In the rows, 128 means zero.
The rows below fall into families. The same turns and mirrors carry the whole set onto itself and the rows of a family onto each other. For each named row, which other rows are in its family? Write them in the order they are listed.
These 40 rows form 5 families of 8 rows each.
z_864: [ 70 121 163 162 138 145 133 115 163 111 142 129 108 146 117 135 161 152
 148 134 132 110 146 114 132 102 134 128 120 111]
z_633: [ 80 121 120 165 150 164 116 104 141 136  88 166 142 142 116 142 147 116
 116 115 124 128 130 138  99 126 150 122 140  97]
z_722: [103  98 147 144 118 134 125 123 115 123  97 156  98 160  93 142 146 155
 120 147 170 101 145 153  89 102 127 122 143  87]
z_906: [ 90 128 157 177 115 136 130 100 137 129  89 129 139 151 116 149 120 118
 117  82 141 139 143 117 117  96 127 123 130 100]
z_421: [ 78 163 152 135 129 124 135  92 111 119  95 171 129 159 146 134 142 155
 115 119 146 142 153 115  84  88 122 124 146  92]
z_491: [ 94 120 127 158 118 163 135 141 135 116  95 192 106 141 115 126 135 119
 124 137 172 118 119 125  96  98 123 154 153 123]
z_617: [113 104 156 134 113 133 135 127 131 131 109 155 110 155  87 142 150 154
 116 141 164  99 160 150 108 106 127 136 155 102]
z_350: [ 81 107 146 146 117 138 143 145 137 122 114 121 142 155 134 113 150 146
 142 118 144  90 161 130  75 137 152 133 145  96]
z_8: [ 80 141 171 181 127 130 138 111 144 118 101 139 121 155 116 130 161 134
 148 155 155 114 149 110  92  64 134  99 137 100]
z_206: [ 64 146 180 184 131 143 144 112 131 125 109 144 124 160 122 125 166 153
 131 146 138 106 142 130  84  68 133 109 138  90]
z_678: [ 93 134 141 167 120 114 127  94 142 124  92 139 143 147 125 141 131 112
 124  85 136 115 142 116 129  84 134 146 130 109]
z_951: [ 88 168 176 127 121 131 145  93 129 121  99 160 124 139 145 132 136 140
 125 126 144 144 139 105  96  97 113 138 151  99]
z_44: [ 79 113 174 140 147 152 140 123 158 121 143 122 109 156 134 130 154 137
 125 136 141 109 137 112 131 100 137 123 122 114]
z_505: [ 91 134 180 178 144 127 142 113 158 116 108 142 122 159 126 131 152 146
 139 154 152 107 128 125  94  62 130 118 127  97]
z_425: [ 87 164 169 136 125 135 138  99 107 123 112 162 123 148 150 135 129 132
 125 117 149 147 135 113  71  83 128 140 139  79]
z_641: [ 87 126 167 145 147 181 155 119 159 128 135 128 122 150 149 121 151 142
 141 135 137 111 138  96 118 100 132 137 131 103]
z_537: [100 116 132 170 128 151 143 127 127 112  99 194 106 135 101 109 146 125
 123 134 143 114 119 128 111  99 111 154 163 108]
z_976: [ 64 152 174 179 142 135 132 122 128 120 114 151 121 152 137 131 160 130
 147 166 150 110 157 124  80  84 132 115 137  90]
z_157: [ 76 108 173 148 145 150 134 121 146 126 136 112 127 146 131 119 147 131
 139 136 133 109 140 107 138 104 141 147 129 110]
z_546: [ 86 120 163 149 132 157 138 113 146 115 137 121 122 158 144 121 151 141
 141 155 135 112 130 104 131 102 125 145 113 116]
z_362: [103  93 154 132 109 128 124 118 116 129 120 151 109 143  97 132 154 139
 117 136 191 100 139 129 101 107 129 137 150 102]
z_433: [ 98 127 113 157 144 165 121 106 123 141  85 164 133 142 122 132 144 126
 124 118 121 138 126 132  86 126 139 126 114 109]
z_588: [ 79 141 186 181 136 137 148 112 124 127 102 141 120 144 108 135 154 147
 133 161 150 113 155 114  84  63 130 122 147 100]
z_673: [ 87  92 137 144 116 156 130 143 128 122 120 128 142 156 146 119 145 156
 148 122 150 115 164 117  90 135 135 133 148  90]
z_801: [ 78  95 134 144 120 142 133 131 147 123 108 125 142 161 145 124 146 147
 143 125 152 101 160 122  89 141 145 118 125  94]
z_941: [ 85 121 138 164 124 137 125 100 134 122  92 144 134 145 131 134 128 128
 131  76 140 129 127 108 141  89 128 137 119 102]
z_380: [ 92 101 136 124 107 151 133 142 135 117 111 126 127 174 146 109 139 150
 150 115 143 106 151 129  92 122 149 143 139 103]
z_980: [ 80 125 136 148 128 157 141 134 125 132  95 192 104 139 123 107 138 123
 122 135 159 112 131 140  83  98 121 162 168 113]
z_778: [ 73  96 140 146 107 145 140 123 120 130 119 126 137 160 125 123 156 147
 124 126 137  88 177 123  88 133 144 137 145  96]
z_327: [ 95 159 175 130 111 133 151 102 115 135  97 156 140 156 141 126 128 127
 128 123 152 142 128 119 105  76 113 147 144 101]
z_803: [ 89 125 122 167 146 156 113 119 142 145  79 151 137 133 110 145 141 124
 113 126 116 115 127 146  97 114 137 141 117 108]
z_931: [ 89 124 119 163 147 163 130 105 130 142  79 163 149 141 127 129 137 116
 126 122 116 131 150 128  98 134 145 142 131 109]
z_870: [104  92 165 133 128 141 129 136 117 131  95 146 133 167 103 137 146 141
 113 142 164 105 149 143  86 107 143 135 168  85]
z_229: [ 80 109 126 160 123 157 127 139 129 119  96 188 101 148 131 102 140 127
 121 128 152 118 119 136  87 103 104 146 160 106]
z_256: [ 77 160 169 131 115 132 154  97 127 117 104 175 106 148 142 133 133 136
 133 117 159 142 127 117  89  84 119 125 144  90]
z_228: [109 101 150 134 129 141 113 116 110 137 103 145 110 152  96 135 152 141
 115 143 169  91 150 149  97 108 136 137 158  85]
z_970: [ 76 143 138 149 116 139 131 105 119 119 102 142 135 140 118 146 126 116
 128  89 144 135 146  88 124  91 135 156 138 114]
z_419: [ 86 124 103 172 138 166 120 100 133 128 104 175 115 134 135 132 134 121
 124 121 127 125 133 127  87 127 141 136 118  99]
z_644: [ 95 117 130 163 129 169 128 138 136 134  90 194 114 140 137 112 138 137
 131 133 160 130 115 152  91 103 119 133 153  99]
z_7: [ 97 137 150 173 121 145 131 112 120 121  85 143 133 140 129 141 122 120
 127  80 142 129 146 108 135  85 126 147 132 112]

Which other rows belong to the same family as z_546? z_633, z_491, z_617, z_206, z_678, z_425, z_673
Which other rows belong to the same family as z_8? z_350, z_951, z_44, z_433, z_229, z_228, z_7
Which other rows belong to the same family as z_864? z_505, z_778, z_327, z_870, z_970, z_419, z_644
Which other rows belong to the same family as z_980? z_722, z_157, z_588, z_801, z_941, z_931, z_256

